First come named turns, each shown by rows before and after it. For each pair of rows after them, which turns, in which order, take the first row to the second? The first pair is done for you.
turn k554:
[  9  12 -25  -6   9   2  -1   4   7  -1  12   3   6  -6   9   7  -4  14
 -13  -2   5  12 -10   0  -5   6 -12  -6  12]  ->  [  5  14 -25  -6   9   1   2   4   6  -3  14   2   2  -5   7   6  -7  14
 -15  -2   5   7  -6   0   0   7 -12  -8  15]
[  2  14  26   3  -3 -25  -6 -11  -6   3   5   7  -3  -1  -7   0  -5   2
   3   0  -2 -12  22 -20   7  13  -1   4   0]  ->  [ 14  13  28   2  -4 -22 -13 -10  -2   6   2   7   6  -4  -2  -1   1  -1
  12  -2  -1   1  13 -20  -5  10  -1   7  -8]
[  1   6   9   0   3  -3  -1   2   1   4  -2  -5   4  -1  -5   4   6  -1
  16  -1   1   3 -11  -7  -8  -3   1  -4  -3]  ->  [  1  -1   4   0   2   0   0   2  -1   3  -2  -5   2  -2   1   7   8  -1
  14   0   1   6 -16  -4  -9  -8   0  -3  -1]
turn k545:
[ 4 -4 -2  2 -1  7 -1  0 -2  2 -2  1  3 -1  2  6  1  2  1  4 -2  8  2  1
 -3  0  1  0 -1]  ->  [ 1 -5 -3  3 -2  8  1  1 -5  1 -1  2  1  0 -1  5 -2  2 -1  5 -3  4  6  1
  1  1  2 -2  2]
[  7   6  10  -3   2  -6  -6  -6   7   4   0   1   2  -3   6   1   6   1
  11   0   6   5 -17  -7 -13   2  -4   8 -12]  ->  [ 12  -5   2  -1   0   5  -7  -4   2   5  -1   7   4  -5  11   7   6   3
   7   2   4  12 -17   2 -13  -4  -2   7  -7]
[  5 -10 -12  -2  -2  15 -10  -1 -11   4  -3  23   9   8   7 -12   0   3
   3  -5  -8  -2   7  18   1   3  -5   0   5]  ->  [ -3  -4 -11  -1   0  11  -6  -1 -13   1  -1  21   4   9   1 -14  -5   4
  -1  -3  -7 -12  14  16   8   7  -5  -2   7]
turn k276:
[  7   2   3   0  -3   0  -5   3   8   5  -1   0   7  -1  -2   0   6  -1
  10  -2   5   4 -11  -6  -8   1  -4   3  -4]  ->  [11 -1  0  0 -7  7 -6  4  2  5 -2  7 12 -2 -5  2  3 -1  6 -1  2  6 -3  1
 -6  2  1  2  1]
[ 16   4  17   5   9   4 -10  10   3   2  -7  -7  10  -1  14  -4  17  -6
  10   3  13  15  -8 -13 -19 -12   5   5  -5]  ->  [ 19   1  15   3   1  15 -13  13  -8   2  -9   7  21  -5   0   0   6 -10
   0   5   4  12  16   2 -13  -3  16   2   7]
[ -5  -7  -3   1  -4   5   9  10  -8  -9   3   3   0   4   1  -7 -12   5
  -9   2  -1 -11  12   9   5   5   2  -4   8]  ->  [-12   1   2   1   3  -9  13   8   1 -10   5  -9  -9   9   4 -10  -6   7
  -3  -1   5 -14   0  -5   5   3  -6  -3   1]
[ -3   9  -4  -6   7 -15   0   4   1  -3  -5 -13 -13  -1  -6  -3  19   0
  17  -8  13   0 -10 -15  -2   3  -4   8 -16]  ->  [ 13 -13 -18  -5   1   9  -6   8 -10  -1  -7   1  -3  -6   3   8  20   2
  10  -4   8  18  -8   8  -7  -8   5   9  -6]
turn k232:
[ 0 10  7 -4  3 -8 -2 -3  5  2  3  0 -2  1 -5 -5 -1  0  4  0 -3 -1  2 -9
 -2  3  2 -4 -8]  ->  [  1  10   7  -4   1  -5  -3  -2   1   1   2   3   2   0 -10  -4  -5   0
   2   0  -5  -3   8  -5   1   5   5  -4  -4]
[  7   7  14  -8  -5  -5  -7   3  -2   3   0   2   7  -7 -13  -5   0 -11
   3   4  -9 -12  13   4  -8   7   6   2   4]  ->  [  0   1   5  -5  -4  -1   0   4  -8   0   2   3  -3  -4 -10  -2  -3  -7
  -8   9 -10 -17  19   8   2   4   6  -1  14]
[  8 -10   2  -4  -1 -18  -7  -2   7  -2  -1 -21  -8  -6  28   1  10   4
   2  13  20  29 -37 -10 -11 -27  -2  -3   4]  ->  [ 25  -4  15 -10  -8 -12 -21  -1   6   4  -7 -10  19 -16  11   0   7  -5
  11   7  12  38 -25  -3 -22 -14   8   0  -3]
[ -9   0  -1  -5  -2 -20  10   1   9   9   0 -16   2   4   1  -6  16  -4
  14   2   0  -1 -13 -19 -11   1  -9   0 -12]  ->  [  2   3   7  -8  -8 -13   1   2   4  12  -4  -7  21  -2 -13  -7  11 -10
  17  -1  -6   5   1 -11 -16  10   0   1 -12]
turn k968:
[ 11 -18 -23   4  -6  16  -5  11 -18  -4  -3   3  -4  -3  -2   7   0   1
  -4   4  -6   2  -3  15  -3   1  -1   4  12]  ->  [ -7   1 -12   4   3 -12   3   5  -3  -6   0 -18 -24   5   0  -3   4   3
   3   1   4 -16 -16 -11   1   5 -14   3  -1]
[ 15  -9  -4   3   1  15  -4   7  -2  12  -7   6  10  -6   1  -8   4   0
   2 -11  -9  14  -2   6  -9 -11  10  10   2]  ->  [  1   7   4   3   9  -8   4   2  10   9  -4 -12  -7   1   2 -16   7  -1
  10 -13  -1   0 -14 -16  -6  -9  -1  10  -9]
[ 19 -16  -6  -1  -7  12  -4   6  -3   0   4  11   4  -2   7   7  -1   0
   0  -5  -3  20   4  14  -6  -6   7  -1   9]  ->  [ -1   4   4  -1   5 -19   6  -1  12  -3   8 -12 -18   7   8  -4   6   2
  10  -8   8   1 -12 -15  -1  -2  -9  -1  -5]
Then:
Between the rows of a pair lie two turns.
[ -7  -1   5 -10   5 -13   9  -6   3   0   3 -19 -12   9  -7  -9  -3  10
   3 -11   2 -21  -6 -11   0   3   3   2   7]  ->  [  5  -6   6 -12   5 -10   2  -7   8   4   1 -20  -4   6   2  -7   6   9
  12 -12   3  -6 -19 -11 -12  -3   2   5   0]
k545 then k554
[-22   0 -15   8  14  -6  10   5   8  -5  16  -4 -30   5  -3   1  -4  10
 -10   8  -6 -13   0   1  18  -6  -4 -10   8]  ->  [-16  18   4   2  16 -21   3   0  22  -2  12 -12 -20   4 -11  -8   2   4
   8  -1  -2 -11  -7 -14   7   3  -7  -6 -11]
k545 then k554
[ -9 -15   7   5 -13  20  -2  -3  11  -6   7   3   0  -1   6  10   4   7
 -10   1 -10  13   1  -3   2  -2 -11  -9  -1]  ->  [ -6 -14  11   2 -12  17  -4  -5  15  -4   6  -1   1  -2   7   9   8   6
  -4   0  -9  16  -5  -8  -1  -2 -13  -8  -7]
k232 then k232
[ -3  -3   0   2   4  12   0  -2  -4  -3   1  -5 -11   5  18   4  14   6
  -6   1   4   9 -15   0   6 -14 -10   8  15]  ->  [  5  -4   3   1   1  16  -4  -2  -5  -1  -1  -1  -3   2  18   6  15   3
  -4   0   2  15 -14   4   0 -13  -7   9  13]
k232 then k545
[  4 -24 -13  -6  -5  28   7  -1   0  -7  -2  19  -4   6   4  16 -11  -2
   4  12 -17  14  -5  12   5 -13   7  -7  31]  ->  [-10  -9  -8  -6  -4  18  13  -1  -2  -9   1  18  -9   8 -12  10 -22  -3
  -2  12 -19  -5  12   6  18   1   8 -11  34]
k232 then k276
[ 14   4   3  -2   8  -4   0   3   7  -2  -2  -6   3   1   6  -2  10  -5
   9  -5   5  13 -18  -4 -13 -13  -4   8 -13]  ->  [ 11 -12 -14   2   2  13   5   7  -8  -4  -1   5   0   0   8   7   3  -1
 -10   2   0  11  -4  14  -2 -18   3   3   6]
k545 then k545
[-10  -8  -4  13   4   0   9   5   4   0   3 -22 -16  11  19   1   0  10
  -4   7  19  -3 -14  -6   4 -18  -8  -3  -6]  ->  [-11   1   2  12   5  -7   9   4   9   0   2 -25 -15  10  14  -3   1   8
   0   4  20  -6 -13 -12   3 -13  -8  -3 -11]
k554 then k545
[ -4  -6   8  -3  19  -9  13   1   3   4  -9 -11 -14   0  -2   2   6   6
  -7   2   0   3 -14   0   6 -14 -17   4  -6]  ->  [ 13  -1  18  -9  11  -2   0   2   1   8 -15   1  11  -9 -19   1   1  -4
   0  -3  -7  11   1   9  -2   0  -7   7 -11]
k232 then k232
[ 19 -14   7  -5  25  -5  -3  10   0  -2  -7  -4   2 -16  12  -4  10 -10
   9 -14   7  -1 -10  -4  -7   4   1  11  -4]  ->  [ 14 -21  -4  -3  21   7   2  13 -12  -5  -6   7   0 -17   7   0   0  -9
  -7  -9   1  -6  10  11   5   4   8   7  13]
k276 then k232
[ -2 -16 -11   5   1   8   2   1  -7   3  -1   6  -8   3   6   4   2   2
 -11   2  -6   0   2   6   7 -12   3  -1   9]  ->  [ -1 -12  -8   3  -1   9   1   3  -9   3  -2   8  -3   1   0   3  -2   0
 -11   1  -8  -1   9   8   9  -7   6  -3  10]
k232 then k276
[ 10 -13  -7   5  -2  12  -3  -1  -3   0   2   5  11  -2   7  11   6  -2
  -2   0  -1  10  -4  14  -5  -4   3  -2   5]  ->  [-10   5   0   5  -1  -3   6  -2  -2  -4   6   0   0   2 -10   3  -6  -2
  -8  -1  -1 -15  14   4  12  10   1  -7   9]
k554 then k276
[ 7 -9 -7 -3  1  9  3 -1  4 -1  4  5  2 -5  9  5 10 -1 -1  2  1 10 -6  4
 -7 -1  5 -1  4]  ->  [-7  3 -3 -3  0  2  9 -1  1 -4  6  5 -4 -4 -7 -1 -2 -2 -8  1 -1 -8 12  0
  5 12  7 -6  9]
k545 then k276
[ 3  3  7  0 -4 -5 -1  3  0  3 -8 12  8  2 -7 -6 -2 -4  0 -7 -6 11  5  3
 -4 10 15 -1 -4]  ->  [-1 -8 -2  3 -5  2  3  5 -6  1 -6 16  1  3 -1 -3 -3 -2 -9 -2 -7 10  5 10
  2  2 15 -3  5]
k554 then k232
[ -1   2 -13   1   3  -1   4  -2   7  -9   4   0 -10   8   2   9  10   2
  -4   1   8  11  -7 -14  -2 -15 -11   7   4]  ->  [ 14   7  -3  -3  -2   5  -8   0   6  -6  -1  10  13   0 -12   8   7  -5
   3  -5   2  19   4  -8 -11  -5  -3  10  -1]
k232 then k232
[  0  17   7  -7 -23  11  -7  -2  -9  12 -23 -15  19 -12  -6  -6   0  10
   2   5   2   0  26  -4  18  19   9   6  -2]  ->  [  1  18   9  -7 -14   0  -7  -6   3  12 -22 -30  11  -9   9  -9  15  12
  14   3  11   7   0 -20   8  10  -2   9 -15]
k545 then k276
[  5  -4   9  -6  -8 -10   1   3 -12  -9  -2  -2  -4   7  -9  -3  -6  -4
   0  -1  -7 -17  14  -5  13  11   5   9  -2]  ->  [ 19  -6  13  -8  -9  -7  -8   4  -7  -6  -5  -2   7   4  -5  -2   0  -7
  10  -4  -6  -3   2  -5   0   9   6  13 -11]
k554 then k554
[  1  12  -6  -4  11 -15   3   1  10  -3   4  -3  -8   1 -10  -7  -7   0
  10   5   1 -14  -6  -5  11  13   7  -9   2]  ->  [ 13  -1 -12  -4  11  -7  -2   2  12   1   2  -3  -5   1   7  -1   5   1
  15   5   3   4 -25  -2  -3  -1   4  -5  -2]
k232 then k276
[  4  -9 -10   3   6   4   1   2   0  -3   4  -1 -15   6  22   8  13   4
  -2   2   7   8 -12   1  -5 -16  -6  -2   5]  ->  [ -4  -7 -12   4   1   8   5   4  -9  -5   5   7 -17   6   8   8   1   4
 -15   4   1  -5  10   9   9  -7   1  -5  18]
k554 then k276
[ 11   4   1   3 -12   0   2   2  -3   4  -3   5  10  -1 -18 -10 -15   1
  -2   0   1   7  13   6   1  11   8  -6  -2]  ->  [ -6   7  -3   7  -3 -15  14  -1   3  -1   3 -10 -13   6  -5 -12  -9   7
  -4   2  10  -3  -3  -9   8   4  -5  -8  -3]
k232 then k276
[  5 -16  -5   0   6  -1   2  -2   3  -2   1   0  -3   8  22   8  12   7
  -1   7   3  13 -25   0  -8 -17  -7   3  -4]  ->  [ -5 -16 -10   2  -2   8   8   2 -12  -6   1  14  -3   6   2   9  -7   6
 -20  11  -5  -4  10  16  11  -5   4  -5  15]
k554 then k276
[ -6  -5 -11   8  -2  12   3   4 -11  -3   2   3  -3   3   4   2  -4   3
  -9  -1  -4  -2  10   8   9  -3   4  -2   5]  ->  [-14  12   1   5   2  -3   6  -1  -2  -3   4  -7  -6   6  -3  -6  -3   0
  -1  -5   0 -11   8  -7  10   5  -1  -2  -6]
k545 then k545
[ -7  -8   2   5   6  10  15   2 -11  14   6   8  -7  12   0  11  -1   1
 -14   8   7 -11  10 -13   9 -12  14 -16   4]  ->  [ -8 -10   1   5   8   8  15   0  -7  15   6   3 -12  14   8  12   4   2
 -10   8  10  -9  -1 -18   6 -19  10 -15  -1]
k276 then k276
[-25   2 -15  10   2  -4   6   5  -7   0  -1  -1  -7  12  12   1   8  21
  -5  -7  -4   9  -7 -15   7 -24 -14 -12   5]  ->  [-29  12  -8   9   2 -12   9   3  -5  -1  -1  -3  -6  12   4  -4   5  20
  -4  -9  -3   1  -2 -20  10 -16 -14 -13   1]
k545 then k554
[ 22 -25 -21  12  -8  21 -22  12 -14   0   2   8  12  11   9  14   8   9
  -3  -1  -9   5  -2   9   9   0  -7  -1   8]  ->  [  6  11   4   7  -6  -8 -18   7  -4  -2   3  -3  11  12 -22  -4  -4   2
   4 -10  -6 -23  17 -13  19  29  -9  -4  -4]
k276 then k545
[-29   9  -2   7   9 -28  17  -2  18   0  10 -14 -25  16   3  -1  -4   5
 -10  -1  24  -2 -15  -4  -3   6 -23  -1  -1]  ->  [-16  -8 -12   7  -9   6   9   7  -6   0   6  17  -1   5 -14  10 -22   2
 -29   4   7   5  25  33   2  13  -1  -5  22]
k276 then k276
[-22  10  -4  -1   7 -14   2  -3   4  -1   3 -18 -34   1   1   0  -1   7
  -8  -2   3 -21  -4 -14  18  -9  -8  -9   6]  ->  [  7 -18 -17   0   0  16 -12   1  -2   5  -2  -4 -14  -8  20  14  11   6
  -4   0  -1  14 -19   8  -3 -28  -1  -4   7]
k545 then k276
[ 28 -16   8   7  -1   4  -6   1  -6   3   3  -2  15  -3  19  12  16  -8
   5 -12   2  23 -15   3 -22  -6   0   7 -20]  ->  [ 18 -21  -2   9 -10  18   1   4 -23  -2   5  14  14  -4   3  16  -3  -7
 -17  -7  -8   9  19  22  -1   1  11   1   3]
k232 then k545
[ -1   5 -16  17  11 -13   5   0   4  -5  -6 -19   3  -4  -3  -2   6   7
  -4 -10  -5  -9  -2   0 -12   7 -17  -6   0]  ->  [ 10  -5 -21  18   6   0   0   2  -2  -4  -9 -10  12  -7   0   4   6   7
  -7  -9  -9   2   1  12 -17   2 -11  -5   5]
k545 then k276
[ -2  -8  -9  -9  11   1   1   7 -21  -6   7   2  -9   8   2 -12  -5  -5
   2  15  -4 -15  20  -6   7   6 -18 -13   3]  ->  [  1  -6  -6 -10  17  -6   2   4 -13  -6   8  -6 -12   9  12 -14   4  -3
  10  13   1 -10   2 -16  -1   0 -25 -11  -6]
k276 then k545
[-11 -12 -15   2   7  -9  15   2   3 -16   7 -19 -22   4  25   3 -10  20
   2   8   5   1 -26  -2  13 -15 -13  -6   4]  ->  [ 15 -15  -8  -2   4   1  -2   3   7  -8   1 -13   4  -3  25   4  -1  14
  17   3   2  26 -34   3 -10 -16  -9   1  -8]
k232 then k545
[ 9 -6  2  5 -1  9 -5 -2 -7  5 -5  3 10  1 -6  0 -2  2 -2 -1  1  6  9  3
  2 -1  5  3  0]  ->  [ -2  -7  -4   8   1   6   4  -3  -9   1  -1  -2  -3   5  -1   0  -4   7
 -10   2   2  -2   8   1  10  -4   1   1   7]
k545 then k232
[ -2  -5  -9   8  -4  10   7   3 -10  -3  -4   3  -8  -3  -1   1   0  -2
  -2   1  -6   0   2   6  -1  -2   0  -9  11]  ->  [ -6  10   2   5  -2  -2   7   0  -2  -3  -4  -3  -7  -2 -11  -6  -1  -6
   5  -3  -5  -8   6  -5  -1   8  -2 -10   2]
k276 then k554
[  8 -11  -7   1   1  -1 -18  10  17  13  -1 -20  -7   9  36  -2   7  -6
   7  23  -4   5 -27  21 -11 -21  -4 -15  -9]  ->  [ 16   2   6  -5 -12   9 -28  13   5  15  -6   2  22   0  -3  -6 -14 -17
   4  19 -17  -4  17  37  -7   7  15 -18  -2]
k232 then k276
[-12  16  -6   4   3  -9  12   1   1  -8  -5  -6  -9   3  -8  -3  -9  -3
 -10   4  -9 -27  20   0  27   5   4  -9   3]  ->  [  7  -1 -13   4  -4  14   1   5  -9  -4  -9  11   8  -4  -5   6  -9  -5
 -14   6 -15  -7  24  21  18   0  14  -8  10]
k232 then k968
